In the rows, zero is written as 128.
Each path is a new rotation, seen through one point. The rows after it are directions, each followed by how far the rotation turns it, in degrees per step (0 if it stays put).
Each turn is a multiple of 5 degrees from 10 to 175, or 0.
Each row of a path follows its step; steps can be skipped.
path 1
step 0: [126 132 113 129 116 121 126 137 128 132 119 132 131 134 126 121 137 132
 135 126 130 124 129 123 139 122 124 134 145 132 131 143 127 128 123 124
 126 121 131 126 134 129 137 119]
step 1: [133 124 123 125 131 125 133 127 124 118 121 147 131 130 132 121 130 114
 126 115 122 123 127 130 124 132 120 120 136 133 119 140 136 125 121 127
 122 121 121 128 128 120 130 133]
step 3: [128 128 125 130 124 126 122 139 131 131 122 136 130 142 130 123 135 132
 133 125 128 134 131 129 135 113 120 126 142 144 118 130 137 126 123 129
 126 139 126 131 133 119 133 128]
step 4: [122 132 132 121 125 134 131 136 134 114 120 140 127 134 130 116 117 121
 134 123 127 126 126 123 133 138 119 128 129 135 121 137 130 138 123 129
 122 124 127 131 127 118 115 131]
step 6: [125 131 124 122 135 135 121 139 134 116 129 132 131 134 122 131 138 140
 141 117 131 125 127 123 131 121 126 127 141 134 115 125 131 124 132 136
 122 130 134 130 127 117 122 127]
step 7: [125 137 123 115 134 125 131 136 138 128 130 137 132 140 134 130 115 129
 131 128 130 122 120 123 129 140 130 128 130 126 118 134 130 137 121 118
 119 133 132 127 143 124 122 125]
step 8: [119 134 124 132 146 119 129 130 125 125 127 123 133 136 129 127 131 128
 125 122 129 123 112 121 124 126 124 132 135 133 117 132 133 139 131 138
 120 136 125 119 116 133 130 125]
step 9: [122 122 110 120 131 133 124 146 125 131 130 136 132 133 125 126 131 136
 137 118 133 124 126 114 134 130 141 125 135 130 127 128 118 130 123 133
 125 128 127 121 126 124 127 123]
step 10: [128 146 119 120 137 123 133 131 125 126 132 135 134 137 130 118 126 124
 123 128 134 117 115 120 125 123 130 116 132 124 127 135 136 126 118 116
 127 129 123 128 129 119 129 127]
step 11: [127 132 130 126 135 122 131 131 121 130 122 126 137 133 129 122 129 126
 134 130 121 123 123 118 126 131 134 130 142 126 121 119 125 130 115 137
 111 127 124 118 110 130 129 138]
step 12: [121 129 120 127 132 139 123 137 118 131 122 129 133 138 126 133 127 132
 126 127 128 129 133 120 137 121 142 114 131 140 125 129 129 133 115 119
 131 136 128 118 127 121 130 134]
[128 128 128 131 129 129 126 133 127 130 130 128 128 127 128 133 129 131
 128 127 127 127 129 127 126 126 126 129 130 132 131 126 125 129 129 127
 131 127 129 125 126 126 129 128] -> 115
path 2
step 0: [125 136 128 131 135 133 121 138 134 138 128 143 124 129 119 136 132 145
 127 129 128 134 134 128 130 134 128 134 114 119 135 133 127 139 137 132
 136 133 127 129 137 126 130 132]
step 1: [139 126 127 126 132 130 132 122 127 120 119 136 129 120 130 125 131 146
 124 121 122 118 115 126 127 142 133 127 121 139 129 114 126 123 133 134
 134 133 123 128 122 132 124 134]
step 2: [130 123 125 125 133 136 121 127 116 125 134 139 132 124 130 118 129 140
 130 134 129 127 123 128 125 124 121 112 133 115 132 133 128 130 133 134
 136 116 131 127 135 113 122 133]
step 4: [135 134 129 131 124 137 121 122 115 131 130 142 136 129 125 120 134 119
 139 137 132 131 126 143 118 126 134 131 128 120 121 130 136 134 123 134
 132 135 126 125 129 138 128 126]
step 5: [130 126 128 131 129 134 136 128 128 117 133 129 137 137 129 138 119 128
 135 137 125 125 132 131 129 139 135 135 137 129 136 118 143 134 140 135
 122 132 128 133 126 121 134 116]
step 6: [142 142 121 126 120 141 123 138 125 123 121 127 118 123 125 128 126 128
 130 121 130 127 133 137 128 132 129 130 131 117 136 133 119 135 140 124
 130 141 133 127 130 127 127 123]
step 7: [129 127 125 136 124 135 126 128 141 135 125 138 132 127 141 139 120 152
 133 126 129 119 130 132 128 133 125 129 122 120 127 116 124 124 126 128
 123 131 126 125 133 130 132 122]
step 8: [127 132 122 127 133 139 124 119 122 116 123 123 127 117 129 126 128 137
 118 131 125 124 123 146 130 125 121 126 126 126 122 126 123 119 140 132
 139 125 121 135 133 129 137 138]
step 9: [122 140 131 120 129 123 131 125 129 132 127 132 131 130 135 119 130 145
 138 135 118 133 136 123 126 126 138 121 125 123 133 127 128 122 131 138
 134 120 131 139 144 126 127 125]
step 11: [133 123 128 123 131 129 118 124 129 128 123 148 140 134 129 130 137 130
 134 125 136 132 121 131 128 130 134 138 136 126 138 127 134 133 131 139
 137 127 127 140 126 120 121 120]
step 12: [132 139 130 131 129 138 136 123 116 119 126 132 127 135 127 130 126 134
 123 133 126 127 122 122 139 138 123 125 132 123 143 131 127 137 136 140
 122 135 122 115 119 128 126 127]
[129 128 128 125 128 127 132 127 126 132 127 130 127 131 127 127 131 130
 127 130 130 128 128 128 125 128 127 127 129 131 128 128 128 126 128 130
 130 126 126 128 128 125 123 133] -> 45
[131 128 128 129 127 128 127 130 129 128 130 130 129 132 126 128 130 129
 128 125 127 129 129 127 128 130 126 131 129 131 132 127 128 132 131 124
 128 132 128 132 126 128 126 129] -> 65
[130 123 127 129 128 129 128 125 128 131 131 128 131 127 128 129 122 125
 128 128 128 126 128 128 127 127 126 125 126 127 129 128 131 129 128 128
 127 130 126 130 130 127 128 131] -> 130
[127 130 128 127 127 124 125 124 127 130 129 127 129 127 128 131 129 130
 127 126 124 126 127 129 128 125 128 129 123 131 129 128 126 130 130 130
 130 127 131 127 129 125 130 128] -> 40
path 3
step 0: [125 134 134 118 114 137 120 125 141 122 125 139 125 128 121 134 119 130
 138 123 130 127 124 129 127 123 133 126 136 129 120 131 123 130 132 129
 129 124 132 135 115 122 142 129]
step 1: [133 138 135 128 129 138 127 132 134 129 125 141 126 121 119 126 126 131
 128 121 123 122 119 135 136 137 117 116 136 126 125 129 128 133 130 125
 129 132 116 123 132 120 124 114]
step 3: [126 129 119 126 111 135 120 138 129 135 132 122 126 120 132 119 127 130
 133 136 118 129 137 137 128 133 136 117 139 132 128 125 135 124 128 119
 127 119 128 128 123 133 134 123]
step 4: [125 133 127 113 120 135 130 129 119 125 124 126 122 128 129 130 132 134
 127 118 128 120 119 132 136 128 127 121 122 120 128 122 134 119 133 121
 134 113 130 118 139 130 139 127]
step 5: [131 126 118 120 132 139 122 134 128 126 131 141 122 126 122 138 121 138
 128 128 122 133 120 122 130 114 124 127 130 127 124 132 131 128 132 115
 137 118 130 131 123 132 118 132]
step 6: [127 125 128 117 127 130 132 135 121 119 119 136 143 118 120 122 125 128
 127 132 111 121 132 128 135 130 126 121 130 132 126 132 128 141 121 128
 129 119 121 133 128 133 121 129]
step 7: [129 126 125 118 121 132 125 121 118 137 129 128 138 118 128 125 135 121
 137 128 130 138 133 120 133 142 119 124 123 120 125 125 122 134 134 113
 132 125 125 131 132 127 125 135]
step 8: [125 112 118 128 114 137 129 136 122 131 129 139 120 127 130 126 132 128
 132 132 134 123 132 128 130 121 123 127 129 134 135 119 119 135 135 122
 127 124 126 138 128 123 141 130]
step 9: [133 119 134 117 127 129 133 139 128 124 133 126 130 123 123 136 130 120
 139 126 130 120 125 140 134 117 118 123 128 125 121 121 125 135 128 124
 124 121 129 111 122 120 131 126]
step 11: [138 121 120 122 123 123 129 128 123 147 123 131 137 123 126 118 121 128
 128 134 123 124 124 124 123 129 129 120 125 139 128 138 123 131 123 130
 129 120 129 127 121 117 133 119]
step 12: [129 130 135 123 127 133 123 128 123 130 123 122 124 120 127 118 137 119
 121 129 133 126 130 114 131 134 124 130 128 130 132 120 136 130 130 121
 127 113 122 118 112 117 135 126]
[129 129 130 131 129 129 128 124 127 131 127 129 129 125 125 124 129 127
 125 128 126 124 125 125 127 129 128 130 129 128 125 130 128 132 129 126
 129 130 128 130 125 130 128 128] -> 70
[128 127 127 128 130 129 127 126 127 124 131 130 126 130 123 130 129 130
 131 125 127 126 126 128 124 127 127 130 130 130 126 126 131 129 127 127
 127 129 126 125 130 126 130 128] -> 85
[128 129 128 128 133 128 126 130 128 127 130 129 128 129 127 129 127 125
 128 130 128 127 126 128 129 127 129 125 129 127 127 133 124 129 125 129
 127 128 123 127 130 130 124 128] -> 85
